In the data rows, the value 500 means zero.
Here are some points:
451 722 355 370 616 368 597 646 471 364 390 412 364 653 354 356
451 722 355 370 616 609 597 646 466 364 390 412 606 406 598 600
451 722 355 370 376 609 597 646 465 606 390 663 606 406 598 356
451 722 600 370 376 609 597 646 470 606 390 663 364 653 354 356
451 435 600 370 376 609 351 401 593 364 390 412 606 653 598 600
451 722 355 370 376 609 597 646 511 606 390 663 606 406 598 600
451 722 355 370 376 609 597 646 476 606 630 412 606 406 598 600
794 435 355 370 616 368 597 646 470 606 390 412 364 653 354 356
451 722 355 370 376 609 597 646 435 606 390 663 606 406 354 356
451 435 600 610 376 609 351 401 696 606 390 412 606 406 598 600
451 435 600 610 616 368 351 401 521 606 630 663 364 406 598 600
451 435 355 610 616 368 597 646 589 606 630 412 606 653 354 356
451 435 600 610 616 368 351 401 480 364 630 412 606 406 354 600
451 435 355 370 616 368 597 646 520 606 630 412 606 406 598 600
451 435 600 610 376 609 351 401 323 606 630 412 364 406 354 600
794 722 355 370 376 609 597 646 529 606 630 412 606 653 354 600
451 722 355 370 616 368 597 646 396 606 630 412 364 406 598 600
451 722 355 370 616 368 597 646 417 364 630 412 364 406 354 600
451 435 600 610 376 609 351 401 930 364 390 663 606 653 598 600
451 435 600 610 376 609 351 401 642 364 390 412 606 406 598 600
451 435 355 370 616 368 597 646 422 364 630 412 606 653 598 356
451 435 600 610 616 609 351 401 255 606 630 412 606 406 354 356
451 435 600 610 616 609 597 401 449 606 630 412 364 406 354 356
451 435 600 610 376 609 351 401 496 364 390 663 606 406 598 600
794 435 355 370 616 368 597 646 409 606 390 663 364 653 354 356
794 435 355 370 616 368 597 646 461 606 390 412 364 653 354 356
451 435 600 370 616 609 597 401 555 364 630 412 606 406 354 600
451 435 600 610 376 368 351 401 558 606 630 663 606 653 354 600
451 435 600 370 616 368 597 646 423 364 390 663 606 406 354 356
451 435 600 610 376 609 351 401 662 364 390 663 606 406 598 600
794 435 355 370 616 368 597 646 441 364 390 412 364 653 354 356
451 435 600 610 376 609 351 401 682 606 390 663 606 653 598 600
451 435 600 370 376 609 351 646 505 364 390 663 606 406 598 600
451 435 355 610 616 609 597 646 442 606 390 663 606 653 598 356
451 435 600 610 376 609 351 401 616 364 630 663 364 406 598 600
794 435 355 370 376 609 597 401 453 606 390 663 364 406 354 600
451 435 600 610 376 368 597 401 513 606 630 412 606 653 354 356
451 435 600 610 376 609 351 401 572 364 630 663 606 406 598 600
451 435 600 610 616 609 351 646 208 606 630 412 364 406 354 356
451 435 600 610 376 368 597 401 354 606 630 663 606 406 598 600
451 435 600 610 376 609 351 401 785 606 630 412 606 653 598 600
451 435 355 370 616 368 597 401 542 364 630 412 606 406 598 356
451 435 600 370 376 609 351 401 557 606 630 663 606 406 598 600
451 435 600 610 616 368 597 646 485 606 630 663 364 406 354 600
Then 12 other points, each followed by its number:
451 435 600 370 616 368 351 401 506 606 630 663 606 406 598 600 0
451 722 355 370 616 609 597 646 450 606 390 663 364 406 598 600 1
451 435 600 610 616 609 597 401 355 606 630 412 364 406 598 600 2
451 435 600 610 616 368 351 401 571 606 630 663 606 406 598 600 3
451 435 355 610 376 609 597 401 422 606 390 412 364 653 354 600 4
451 435 600 610 616 368 351 401 547 606 630 663 606 406 354 356 5
451 435 600 610 616 609 351 401 211 606 630 663 606 406 598 356 6
451 722 355 370 376 609 597 646 571 606 630 412 606 653 354 600 7
451 435 355 610 616 368 597 646 418 364 630 412 606 406 598 356 8
451 722 355 370 376 368 597 401 400 606 630 412 606 653 598 600 9
794 435 600 610 616 609 351 401 318 606 630 412 364 406 354 356 10
451 435 600 610 376 609 351 401 566 606 390 663 606 406 598 600 11
Which of these numbered points is nearest to each point below, looking only along the 4 directions in which the first points spread most? Its number follows each.
451 435 600 610 616 368 351 401 529 606 630 663 606 406 354 356 > 5
451 435 355 610 616 609 597 401 502 606 390 663 364 653 598 600 > 4
451 435 600 610 376 609 351 401 657 606 390 663 606 406 598 600 > 11
451 435 600 610 616 368 597 401 438 606 630 412 606 653 354 600 > 5
451 722 355 370 376 609 597 646 470 606 390 663 364 406 354 600 > 1
451 435 600 610 376 609 351 401 689 606 390 663 606 406 598 600 > 11
451 435 355 370 616 368 597 401 414 364 630 412 606 406 598 600 > 8
451 435 355 370 376 368 597 646 507 606 630 412 606 406 598 600 > 9
451 435 600 610 616 368 351 401 327 606 630 663 364 406 354 356 > 10
451 435 600 610 376 609 351 401 628 364 390 663 364 406 598 600 > 11
451 435 355 370 616 609 597 401 461 364 390 412 606 406 354 600 > 9
451 435 355 610 376 368 597 646 534 606 390 663 364 653 354 356 > 4
451 435 600 370 616 368 597 401 394 364 390 663 364 653 354 600 > 4
451 435 600 610 376 609 351 401 811 606 390 663 606 653 598 600 > 11
451 435 600 610 616 609 351 646 369 606 630 412 606 406 354 600 > 2
451 435 600 610 376 609 351 401 527 606 390 663 364 406 598 600 > 11
451 435 600 370 376 609 597 401 465 364 630 412 364 406 598 356 > 0
794 435 355 610 616 368 597 401 534 364 630 412 606 406 598 356 > 8
451 435 600 610 616 609 597 401 227 606 630 663 364 406 354 356 > 10
451 435 600 610 376 609 351 646 369 606 630 412 606 406 598 600 > 0
451 435 355 370 616 368 597 646 616 606 630 663 606 406 598 600 > 9
451 435 600 610 616 609 597 401 218 606 630 412 606 406 598 356 > 2
451 435 600 610 376 609 351 401 544 606 390 663 364 406 598 600 > 11
451 435 600 610 616 609 351 646 228 606 630 412 606 406 354 356 > 2
451 435 600 610 616 368 351 401 487 606 630 663 606 406 598 600 > 3
451 722 355 370 616 609 597 401 488 606 390 412 364 653 598 600 > 7
451 435 355 610 376 368 597 401 404 364 630 412 606 406 598 600 > 0
794 722 355 370 376 368 597 646 508 606 390 412 606 653 598 600 > 7
451 435 600 610 376 368 597 401 437 606 630 412 364 406 354 356 > 10
451 435 600 610 616 609 597 401 402 606 630 412 364 406 598 356 > 2
451 435 600 370 376 609 351 646 553 364 630 412 606 406 598 356 > 0
451 435 600 610 616 609 597 401 399 606 630 663 364 406 598 600 > 6
451 722 600 610 376 368 597 646 421 606 390 412 364 653 354 356 > 4
451 435 355 370 376 609 351 401 615 364 630 412 606 406 598 600 > 0
451 722 355 370 376 609 597 646 548 606 390 412 606 653 354 600 > 7
451 435 600 610 376 609 351 401 546 364 390 663 364 406 598 600 > 11
451 435 600 610 376 609 351 401 248 606 630 412 606 406 354 356 > 6
451 435 600 610 616 609 597 401 448 606 630 663 364 406 598 600 > 6
451 435 600 610 616 609 597 401 259 606 630 412 364 406 354 356 > 10
451 722 355 370 616 609 597 401 440 606 390 412 364 653 598 356 > 7
451 435 600 610 376 609 351 401 627 364 630 412 606 406 598 600 > 3
451 722 355 610 616 609 597 646 490 606 390 412 364 653 598 600 > 7
794 435 355 370 616 368 597 646 393 606 390 663 364 653 354 356 > 4
451 435 355 370 616 609 597 401 509 606 390 663 364 653 598 356 > 4
794 435 355 370 616 368 597 646 466 606 390 663 364 653 354 356 > 4
451 722 355 370 616 609 597 646 422 606 390 663 364 406 598 356 > 1
451 722 600 610 616 368 597 646 419 606 630 412 364 406 354 600 > 2
451 435 600 610 616 368 351 401 412 606 630 663 606 406 354 356 > 5
451 435 600 610 376 609 351 401 296 606 630 412 364 406 354 356 > 6
451 435 600 610 376 609 351 401 599 364 390 663 606 406 598 600 > 11
451 435 600 610 376 609 351 401 383 606 630 412 364 406 598 600 > 6
794 435 600 370 616 368 597 401 389 606 390 663 364 653 354 356 > 4
451 722 355 370 376 609 597 646 583 606 390 412 606 653 598 600 > 7
451 435 600 610 616 609 597 401 383 606 630 412 606 406 598 356 > 2
451 435 355 370 616 368 597 401 434 606 630 412 606 406 354 356 > 8
451 435 600 370 616 609 597 401 390 606 630 412 364 406 354 600 > 2
451 435 600 610 376 609 351 401 593 364 390 663 606 406 598 600 > 11
451 435 600 610 616 368 351 646 394 606 630 412 606 406 598 356 > 2
794 722 355 370 376 368 597 646 503 606 390 412 606 653 354 356 > 7
451 722 600 610 376 609 351 401 716 364 390 663 606 653 598 600 > 11
451 435 600 610 376 609 351 401 705 364 390 663 606 406 598 600 > 11
451 435 355 370 376 609 597 401 410 364 390 412 364 653 354 356 > 4
451 435 600 610 376 609 351 401 585 364 390 663 606 653 598 600 > 11
451 435 600 610 376 609 351 401 528 364 390 663 606 406 598 600 > 11
451 722 600 610 376 368 597 646 428 606 390 412 606 653 354 356 > 4
451 435 600 370 376 609 597 401 456 606 390 412 364 406 354 600 > 4
451 435 600 610 616 609 597 401 424 606 630 412 364 653 598 356 > 5
451 435 600 610 376 609 351 401 636 606 390 663 364 653 598 600 > 11
451 435 600 610 616 609 597 401 417 606 630 412 606 406 598 600 > 0
451 435 600 370 376 609 351 401 745 364 390 663 364 653 598 600 > 11
